Read these off the matrix that follows.
1) Report the entry just right of 37.
2) Report the 2nd smallest entry.
3) Report the 2nd largest entry.
4) Report the fifth entry in reading order.
5) Report the bottom-left entry.
6) Report the largest entry in the last row.
[[ 3 17 40  5 28 53 47  8]
 [11 62 87 17 83 90 37 62]]
1) 62
2) 5
3) 87
4) 28
5) 11
6) 90

Read these off the grid that follows.
1) What is the smallest entry in the first column?
2) What is the 3rd entry, reading row by row?
3) What is the 4th-last entry, reading row by row?
4) What is the first entry of the largest entry's row?
5) What is the last entry in the row that holds the smallest entry?
6) What is the 3rd smallest entry?
7) What is the centre entry?
8) What is the entry in the top-right corner?
[[-11  -4   0  10   3   2   5   4  -3   5   0   9  10   0 -13]
 [  7  -6 -19   5   1   9   3   1   0  -5  -4  -4 -10  -5  -4]
 [ 12   0 -32  -2  19  12  -2  -4  14   6   7  -3   3 -20 -13]]
1) -11
2) 0
3) -3
4) 12
5) -13
6) -19
7) 1
8) -13

a =
  0   11  -29   -5
 20    7  -25   -7
-18  -28   -6   -9
  2  -16  -25  -17
 -9   29    4   14
-11    1  -32   -8
-14  -24   21   -1
-11   29    4   16
 17  -23   -8  -13
 29   13    6    4
-28   16  -13    4
What is the third entry on the main diagonal?
A: -6
What is the second entry on the diagonal from the top-right corner?
A: -25
The entry directly above -14: -11
What is the top-left entry?
A: 0
The entry directly above -18: 20
What is the entry in the bottom-right corner?
A: 4
What is the entry just right of -24?
A: 21
The third entry from the end, reading row by row: 16
The smallest entry in the first column -> -28
What is the entry just right of 13?
A: 6
What is the entry in the top-right corner?
A: -5
The smallest entry in the first row is -29
What is the 2nd entry on the main diagonal?
A: 7
What is the smallest entry in the last column?
A: -17
The entry directly above the smallest entry -> 4
What is the entry directly below -7?
A: -9
What is the minimum?
A: -32
What is the entry directly below -24?
A: 29

array([[49, 73, 56, 52, 60, 46, 51, 57, 74],
       [71, 65, 53, 57, 54, 58, 48, 65, 71],
       [67, 52, 48, 62, 52, 55, 53, 54, 65],
       [58, 48, 63, 52, 66, 61, 56, 65, 45],
       [67, 48, 59, 77, 64, 58, 71, 65, 55],
       [49, 48, 61, 52, 58, 49, 61, 68, 68],
       [54, 69, 61, 42, 68, 64, 48, 68, 48],
       [32, 82, 51, 23, 70, 52, 63, 59, 52],
       [49, 44, 55, 62, 64, 61, 48, 57, 61],
       [76, 56, 55, 38, 56, 55, 53, 57, 55],
       [49, 61, 55, 67, 64, 35, 61, 39, 61]])
The first entry of the largest entry's row: 32
Report the second entry on the diagonal from the top-right corner.
A: 65
Report the entry directly above the largest entry.
A: 69
The second-last entry, reading row by row is 39
Report the third entry on the diagonal from the top-right corner.
A: 53
The first entry in reading order is 49
The bottom-left entry -> 49
The 3rd largest entry is 76
Report the bottom entry of the column that holds the smallest entry.
A: 67
Report the top-right entry.
A: 74
The entry in the bottom-right corner: 61
Report the centre entry.
A: 58
The entry just left of 42 -> 61
Report the entry just right of the centre entry.
A: 49
Report the entry directly above 42.
A: 52
Report the 2nd entry, reading row by row.
A: 73
Report the entry directly below 70.
A: 64
Report the entry just left of 39.
A: 61
The maximum is 82
The 5th entry from the end, reading row by row: 64
The entry directly above the smallest entry: 42
Report the third entry in reading order.
A: 56
Report the third smallest entry.
A: 35
Report the entry just left of 70.
A: 23
The entry directly below the largest entry -> 44
Report the entry just left of 46.
A: 60
Report the top entry of the column that holds the smallest entry.
A: 52
The entry just right of 42: 68
The entry just right of the largest entry -> 51
